Each path below is one point turned by a fixed rotation once a step. After each direction that follows a path, write how fast that rotation turns it, in degrees each step (0 if it stays still).
Each turn is a multiple of 5 degrees from 10 to 175, or 0.
Each row of a path follows its step; steps can be skipped.
Rotation 1:
step 0: [266, -26, -219, 7, 52, 34, 2, -183, -11, -17, 178, -12, 81, 118, 65, 158, -378, 135, -83, -149, -13, -108, -87, 131, -149, -164, -183, -338, 91, -80, 37, -142, 281, -236, -217, -151, 113, 17, 178, 10, -10, -83, 2, -50, -11, -185, 255, 228, 141]
step 1: [74, -197, 47, -98, 20, 78, -259, -37, -210, -213, -8, -172, -42, 196, -34, 167, 92, 155, -214, -283, 309, 39, -122, 168, 143, 120, -96, -27, 5, 42, -153, 5, -24, -21, 12, 332, -132, 43, 277, -279, -42, -63, 208, -90, -205, 115, 104, -185, -1]
step 2: [-174, -173, -47, 166, 88, 120, -188, 115, -226, 126, 271, -316, -213, -155, 267, -95, 195, 31, 50, 271, 57, -96, 93, 62, -256, -48, -267, -254, 169, -21, -111, -15, -221, -7, 184, 60, 175, 91, 62, -74, -12, -63, 14, -31, -47, -76, -14, 116, 212]
step 3: [5, 233, -62, -93, -136, 95, 151, -240, 67, 257, 44, -245, 66, -143, 105, 161, 32, 36, -146, -341, 130, -147, 46, 123, -187, 142, -186, -34, -111, -109, 218, 151, 121, 164, -26, 45, 231, 2, 154, 9, -116, 120, -172, 58, -218, -71, 287, 201, 97]
step 4: [228, 159, -303, 124, -127, -108, -59, 61, 111, -74, 153, -235, -104, 196, 234, 44, -25, -33, -279, -23, -213, 91, 78, 149, 198, 34, 37, 148, 67, -5, -211, -76, 89, -82, 190, 337, -180, -67, 179, -174, 19, -134, -177, -145, -219, 111, 26, 162, -11]
step 5: [-31, -31, -193, 290, 91, 210, 101, -51, 50, -182, 139, -126, -322, 55, -54, -47, -130, 238, 31, 180, 73, -341, -59, -6, -284, 66, -76, -269, 52, -119, 12, -170, 82, -83, -98, -104, -214, -11, 296, 45, -90, -25, 207, 20, -211, 167, -9, 143, 36]
step 6: [-5, 11, -59, -75, -31, 162, -44, 9, -98, -187, -262, -26, -91, -175, 235, 71, 221, 71, -188, -242, 214, -161, -65, 226, -58, 37, -370, -16, -17, 249, 79, 49, 37, 62, 376, 16, -85, -108, 158, 174, -37, -8, 68, 62, -139, 3, 289, -219, -142]
step 7: [74, 6, 68, 61, 36, 4, -15, -10, -206, 4, -131, -330, -176, 13, 356, -136, 0, -114, -65, 68, -23, 73, 152, -3, -45, 63, -67, -63, 305, -193, -34, -233, 101, 56, 282, -81, 253, 24, -67, -175, 198, -57, -211, -58, -163, 124, -29, 297, -262]
step 8: [277, 61, -131, 126, 310, 217, 99, -237, 20, 28, 0, -40, -209, 41, -30, 269, -91, 183, -150, -233, -103, -34, 239, 170, 43, -75, -46, -278, -130, -39, 113, 20, 276, -144, -143, -222, 96, 30, 106, -39, -52, -55, -40, -15, -71, -243, 99, 274, 72]
step 9: [216, -13, -79, -29, -20, -11, 9, -34, -76, -252, 22, -132, -133, 199, -27, 74, 173, 65, -88, -107, 282, 59, 46, 300, 73, -16, -172, 126, 40, 6, -204, -24, 15, -376, 12, 400, 21, -144, 88, -165, 5, 48, 330, 45, -229, -20, -17, -102, -228]
step 10: [51, -172, -147, 345, 112, 264, -141, -91, -51, -81, 334, -125, 33, -107, 127, -104, 51, 47, -6, 211, 373, -51, -44, -58, -236, -102, -102, -321, 342, -16, 9, -106, -199, -108, 164, 0, 172, 50, -33, 19, 35, -57, -102, -35, -24, -25, 134, 79, -28]
step 11: [47, 60, 30, -221, -72, 249, -11, -57, 38, 186, 9, -143, 59, -142, 312, 236, -14, 92, -304, -394, 244, 23, -40, 261, -80, 229, -81, -80, -73, 2, 215, 108, -120, 13, -91, -161, 175, -31, 184, -31, 233, -6, -21, 1, -70, 102, 162, 132, 94]
Speeds:
[-28, 28, -75, 13, 39, -41, -21, 66, 21, -66, 48, 62, 45, -55, 31, -12, 51, 75, -81, -35, -88, -19, 17, -22, 33, -86, -15, -41, 35, 94, 15, -25, -17, 13, 29, -8, 11, 18, -43, -24, 0, 38, -2, -48, -1, -78, 17, 1, 33]  175
[-24, -34, -14, -35, 42, 48, 8, 16, -40, 67, 4, -10, 8, -140, 15, -13, -2, -131, -27, -6, 30, -17, 23, -69, -26, 37, -31, 8, 77, 64, 39, 24, -11, 59, -10, 53, 20, -20, -4, 61, 73, 19, -12, 16, -28, -25, -2, 3, -44]  90
[19, -40, -9, 123, 0, 9, -24, -81, -23, -4, -54, 30, 61, 34, -15, 30, -31, 26, -20, 18, 3, -29, 24, -88, -3, 41, 41, -56, 25, -20, 91, 40, 14, 49, -24, 5, 29, 58, 4, 28, -94, 85, 23, 14, -16, -8, 72, 6, -6]  145
[9, -15, 8, -69, -87, 14, -27, -25, 98, -5, -38, 57, -37, 58, -10, 53, 26, -50, -79, -98, -11, -48, 1, 7, -98, 17, -28, -8, -3, 48, 24, 4, 0, 19, -33, -9, 26, -38, 24, -37, -59, -21, 15, 50, 52, -68, -27, -32, -41]  135
[43, -13, -2, 20, -48, 12, -69, 60, 21, 76, -67, 42, -43, 78, 89, -46, 15, -14, 33, -5, -27, -50, 41, -79, 46, -18, -15, 45, 31, -27, -37, -18, -54, -81, 34, 64, 8, 20, 30, -24, 68, 85, 27, 1, -3, -1, -4, -12, 9]  140
[-57, -19, -104, 17, -6, -8, 38, -29, 5, 31, -61, -85, 44, 32, 0, 52, 43, -74, 28, -104, -19, 89, -23, -18, 12, -70, -8, -30, 17, 24, -7, 0, -51, -26, 23, -41, -62, 36, -28, 1, -9, 5, 69, 54, -22, 63, -19, 9, 17]  140
[-53, -7, 77, 64, -32, 7, 63, -5, 35, -26, -66, -76, -8, -33, -37, -60, 59, 54, 22, 56, 22, 17, 13, 21, -63, -54, -84, 21, -5, 34, -14, 3, -14, -29, 12, 82, 3, -49, -26, 63, -28, 45, 47, 43, 43, -68, 28, -17, 38]  100
Rotation 2:
step 0: [54, 38, 158, 43, -62, 20, -7, 9, -11, 166, 124, -46, 161, 100, -9, 17, 20, -160, -34, -241, 134, 31, 73, 206, 349, -273, 274, -196, -297, 192, -202, 113, -48, 66, 122, -32, -81, -19, -189, 200, 336, -85, 76, 62, -1, -251, 88, 109, 272]
step 1: [40, 183, 112, 12, -220, -248, 153, -120, -230, 86, -132, 127, 56, 123, 172, 199, -46, 240, -116, -232, -178, -286, -36, -105, 123, -83, -76, 335, -11, -67, -154, -14, 31, -34, -353, -16, 25, -92, -64, 132, 78, 174, -291, -101, 107, 94, 14, 185, -88]
step 2: [126, 37, -95, 75, -139, -133, -239, 71, -100, 197, 148, -231, 71, -51, -81, -142, -297, 89, -15, -224, -199, -177, -39, 208, 103, 146, 203, -245, -258, 77, -128, 44, -116, 34, 45, -32, -106, -68, -192, -388, 23, 28, 178, -102, 33, -136, 263, 104, 82]
step 3: [326, 291, 338, -106, -234, 175, 121, 29, -97, 100, 57, -109, 61, -22, 137, 85, -20, -134, 174, -305, 57, -164, -61, -43, -153, -84, 47, 154, 258, -176, -127, 78, 73, 165, -172, 50, 66, -283, -240, 125, -29, 101, -61, 233, 51, 138, 98, -124, 17]
step 4: [-98, -56, -254, -95, -35, -127, 72, 101, -192, 4, -4, -58, 50, 122, -234, 60, -266, 161, -23, -112, -295, -168, 82, 87, -125, 221, -80, -144, -56, 93, -219, 232, -75, -61, 153, -152, -118, -245, 93, -136, 388, 18, 23, 199, 118, 246, 104, -172, -16]
step 5: [39, 159, 132, -113, -49, -38, 211, -69, 328, 227, 70, -197, 104, 93, -60, -81, -204, 118, 1, -140, 217, -121, -71, 116, -94, -89, 162, -259, 20, -17, -233, -174, 175, 96, 78, 175, -80, -129, -246, 93, -295, 126, -19, 121, 51, 267, -284, -85, -32]
step 6: [294, 80, -198, -3, 190, 46, -114, -12, -167, 178, 38, -31, -157, 4, -7, 27, -141, -77, -164, -46, 51, -99, 307, -91, -147, 66, -20, -57, -205, 88, -13, 48, -31, -282, -291, 102, -152, -74, -9, 99, 452, 23, -142, 316, 36, 83, -166, -205, -81]
step 7: [74, 66, 88, 28, -48, -54, 30, 17, 226, 65, -56, -30, 314, 231, -98, 123, -74, 56, -22, 84, 315, -166, 52, -50, 229, -72, 204, 83, -378, 15, 32, 107, -112, 149, 223, -50, -256, -261, -64, -12, -73, 13, 61, -100, 105, 317, -93, 80, -367]
step 8: [117, 256, -62, 13, 65, 13, 110, -86, -64, 353, 34, 168, 93, -200, -57, -380, -64, -168, -242, -15, -174, -84, -52, 187, -65, -147, -32, 182, -185, 75, 205, -9, 23, -28, -203, 278, -193, -79, -97, 58, 207, -141, -237, 27, -12, 193, -42, 75, 206]
step 9: [136, -55, 165, 116, -207, 43, -127, 129, -243, 102, -357, -33, 157, 15, -71, 205, -179, -217, -159, 71, 17, 47, -80, -253, 276, 40, 93, -250, -235, -70, -37, -45, -74, 87, 88, 128, -11, -124, -6, 28, 165, 358, 40, -74, -134, 274, 109, 85, -132]
step 10: [0, -11, -69, 49, -90, 143, 445, 111, -156, 84, -49, 121, 271, -192, 59, 16, 113, 103, -33, 14, -69, -157, -213, 97, -26, -105, 168, 61, -204, 49, 77, 302, 182, -104, -138, -29, -252, 38, -471, -165, -47, -64, -92, 132, 30, 46, 66, -61, 174]
step 11: [59, 172, 37, 189, 7, -112, -11, -105, -213, 65, -1, 155, -67, -358, -284, 312, -298, 121, -154, -121, -228, -54, 62, -65, -15, -59, 345, -42, 29, -157, -51, -120, 1, 65, -53, 30, 55, -145, 100, 148, -6, 166, 300, 30, -241, 251, 42, 16, 49]
Speeds:
[81, -9, 13, -27, -72, 40, 42, -28, 70, 4, -17, 15, 66, -39, 10, 26, 60, -11, -1, -34, -9, -3, 46, 16, -9, -79, -22, -67, -6, 12, -3, -4, -57, -2, 113, -40, -1, -49, 8, -62, -55, 48, -46, 11, -29, -76, -78, 44, -8]  155
[29, -1, 27, -18, -10, -25, 54, -70, -5, -5, 64, 9, 31, -78, 10, -14, 63, 20, 23, -2, -30, -43, -16, 5, -131, 46, -7, 58, -32, -58, 25, -29, 33, -70, -9, 11, 51, 68, 11, 6, 108, 37, -86, -16, -11, 16, -5, 5, -30]  155
[96, -42, 61, 17, -22, 2, -84, -57, -19, 68, -23, -9, 7, 43, 36, -27, 46, -4, -16, 50, 42, 17, -76, -60, -9, 42, 50, -72, 55, 6, 44, -56, 39, -37, -27, 14, -13, -22, -8, -74, 41, 18, 40, 37, 46, -56, -8, -62, 29]  110
[-53, 71, -75, 29, -21, -38, -79, -12, -2, -48, -48, -21, 19, -35, 17, 8, 19, -28, -7, -10, -59, -38, 13, -69, -42, -92, -6, -56, 87, -16, 32, -2, 15, 36, -80, -26, -66, -5, 59, 14, 66, 30, -9, 49, -7, -3, -15, 47, -65]  145
[-80, 15, -34, -28, -41, 134, -1, -81, 6, -2, -7, -4, -88, 23, 16, -45, 4, -38, 35, 70, -4, -7, -1, -20, -19, 24, 35, 30, 7, 55, 10, 35, 43, 18, 12, -56, 48, 46, 99, 2, -48, 38, 1, -64, 0, -70, -17, -20, -15]  0
[-61, -16, 78, 26, -21, -13, -59, -58, 95, -53, -52, 18, 0, -28, -30, 70, -66, -34, 48, 36, 11, -31, -9, -20, -47, -5, 73, -5, -33, -25, -37, -24, -114, 30, 27, 49, 53, -4, -37, 39, 45, 35, 64, -18, 35, -1, -4, 5, 25]  170
[-1, -30, -16, 7, -4, -15, 24, 68, 50, 82, 24, 4, 31, 10, 72, -14, 40, -53, -32, 12, 4, 30, -2, -72, 65, -30, 41, 86, -60, 38, -16, -28, -41, 8, -14, 87, -64, 33, 78, 16, 61, 13, -13, -67, 50, -33, -21, 76, 6]  45
[-34, 40, 32, 7, -51, -41, 8, 32, 18, -16, 30, -98, 64, -60, -60, -1, 11, -28, -80, -49, 101, 21, -68, -9, 13, 14, 22, -67, -24, 1, 25, 57, 41, -5, 38, -13, 47, 27, 37, 60, -20, -28, 9, -30, 68, -45, 36, -21, -78]  155
